[[ 13 -31   8  10 -50   4]
 [ -2 -32  47   7 -18  17]
 [  5  27 -53  -4   5 -19]
 [  0 -33  44   7 -23  15]
 [-10  35 -21 -10  45  -9]
 [-16  27   7  -9  53   0]
 [  5 -35  36   8 -33  14]
 [ 10  20 -54  -1  -9 -19]]
|
[[ 13   8 -50]
 [ -2  47 -18]
 [  5 -53   5]
 [  0  44 -23]
 [-10 -21  45]
 [-16   7  53]
 [  5  36 -33]
 [ 10 -54  -9]]

[[ -3  53  -9  71 -23]
 [-30 -33   2 -55 -13]
 [ -2  26  35 -11 -24]
 [ 49 -47   7 -44  65]
 [ 28 -25 -30   3  57]
 [  8  47 -19 -40 -15]
 [ 70 -65  62   0  11]]
|
[[ -3  -9 -23]
 [-30   2 -13]
 [ -2  35 -24]
 [ 49   7  65]
 [ 28 -30  57]
 [  8 -19 -15]
 [ 70  62  11]]

[[  4  57 -21  28  31]
 [  0 -31  13 -16 -11]]
|
[[  4 -21  31]
 [  0  13 -11]]

[[-41 -58]
 [-10 -25]
 [ 53  43]
 [ 23 -34]]
|
[[-41]
 [-10]
 [ 53]
 [ 23]]

[[ 17 -60 -11  19  20  50 -54 -17 -45 -52 -58  71]
 [-16  -9 -25 -12 -15  12  -2  15   3  -4  -1  -7]]
|
[[ 17 -11  20 -54 -45 -58]
 [-16 -25 -15  -2   3  -1]]

[[ 68 -50]
 [ 44 -42]
 [-19   1]
 [-64  60]]
|
[[ 68]
 [ 44]
 [-19]
 [-64]]
---
[[ 14  33  33  -8 -34  31   3]
 [-27  26 -49   4  11 -51  58]
 [ -8 -42 -20  -3  15 -14 -24]
 [-55 -55 -39 -28  -2 -15 -28]
 [ 31   2  -7  17  22 -22  18]
 [-30  18 -47   2   7 -42  45]
 [ 35  -5   4  25  29   1   2]]
|
[[  2   1  29  25   4  -5  35]
 [ 45 -42   7   2 -47  18 -30]
 [ 18 -22  22  17  -7   2  31]
 [-28 -15  -2 -28 -39 -55 -55]
 [-24 -14  15  -3 -20 -42  -8]
 [ 58 -51  11   4 -49  26 -27]
 [  3  31 -34  -8  33  33  14]]

[[  0 -30  -2  16   8   9  11  15   4 -63  13 -15]
 [ -1 -12  13  -1   8  -5  -7  10   5 -18 -15  10]
 [ -2  23  -1   2 -11  11   4 -12 -14  -6 -16  15]
 [ 19  21   3   5  -1  -3 -14  -9 -11  42  -7   8]
 [ 28 -19 -42 -25   8  10   3   7   1 -26  20 -27]]
|
[[-27  20 -26   1   7   3  10   8 -25 -42 -19  28]
 [  8  -7  42 -11  -9 -14  -3  -1   5   3  21  19]
 [ 15 -16  -6 -14 -12   4  11 -11   2  -1  23  -2]
 [ 10 -15 -18   5  10  -7  -5   8  -1  13 -12  -1]
 [-15  13 -63   4  15  11   9   8  16  -2 -30   0]]

[[ 36  32]
 [ 41  31]
 [ 37  46]
 [  9 -52]
 [ -6  60]
 [-48 -13]
 [ 41 -42]
 [  7  65]
 [-21  60]
 [-43  28]]
|
[[ 28 -43]
 [ 60 -21]
 [ 65   7]
 [-42  41]
 [-13 -48]
 [ 60  -6]
 [-52   9]
 [ 46  37]
 [ 31  41]
 [ 32  36]]

[[ -6  -4   8  -5   4]
 [  6   5  -2   3   8]
 [ -6 -18  55 -33  -8]
 [  1  10  15 -36   5]]
|
[[  5 -36  15  10   1]
 [ -8 -33  55 -18  -6]
 [  8   3  -2   5   6]
 [  4  -5   8  -4  -6]]

[[ 15 -33  -2  12 -33  11 -14 -10 -12   1]
 [ -3 -16 -18 -15  19  -7  14  -2   7   4]
 [-36   2   3 -38  74 -31  53 -13  18  25]
 [-17  22  56  13  -1  -6   4  -8  -8  16]
 [-18   1  18  31 -13 -10  -8  16 -13 -11]
 [-15 -15  18  34 -20 -10  -9  20 -16 -10]
 [ 45  -1  -6  -1 -50  37 -33 -21  -4   0]
 [  8   4   9 -12   1   7   3 -17   3  13]
 [ 41  16   7 -16 -30  35 -21 -29   3  12]]
|
[[ 12   3 -29 -21  35 -30 -16   7  16  41]
 [ 13   3 -17   3   7   1 -12   9   4   8]
 [  0  -4 -21 -33  37 -50  -1  -6  -1  45]
 [-10 -16  20  -9 -10 -20  34  18 -15 -15]
 [-11 -13  16  -8 -10 -13  31  18   1 -18]
 [ 16  -8  -8   4  -6  -1  13  56  22 -17]
 [ 25  18 -13  53 -31  74 -38   3   2 -36]
 [  4   7  -2  14  -7  19 -15 -18 -16  -3]
 [  1 -12 -10 -14  11 -33  12  -2 -33  15]]

[[ 4  1]
 [ 1 24]
 [ 7 11]
 [16 21]
 [ 7 28]
 [41  6]
 [16  5]
 [ 4  4]
 [17 10]
 [11 68]]
|
[[68 11]
 [10 17]
 [ 4  4]
 [ 5 16]
 [ 6 41]
 [28  7]
 [21 16]
 [11  7]
 [24  1]
 [ 1  4]]
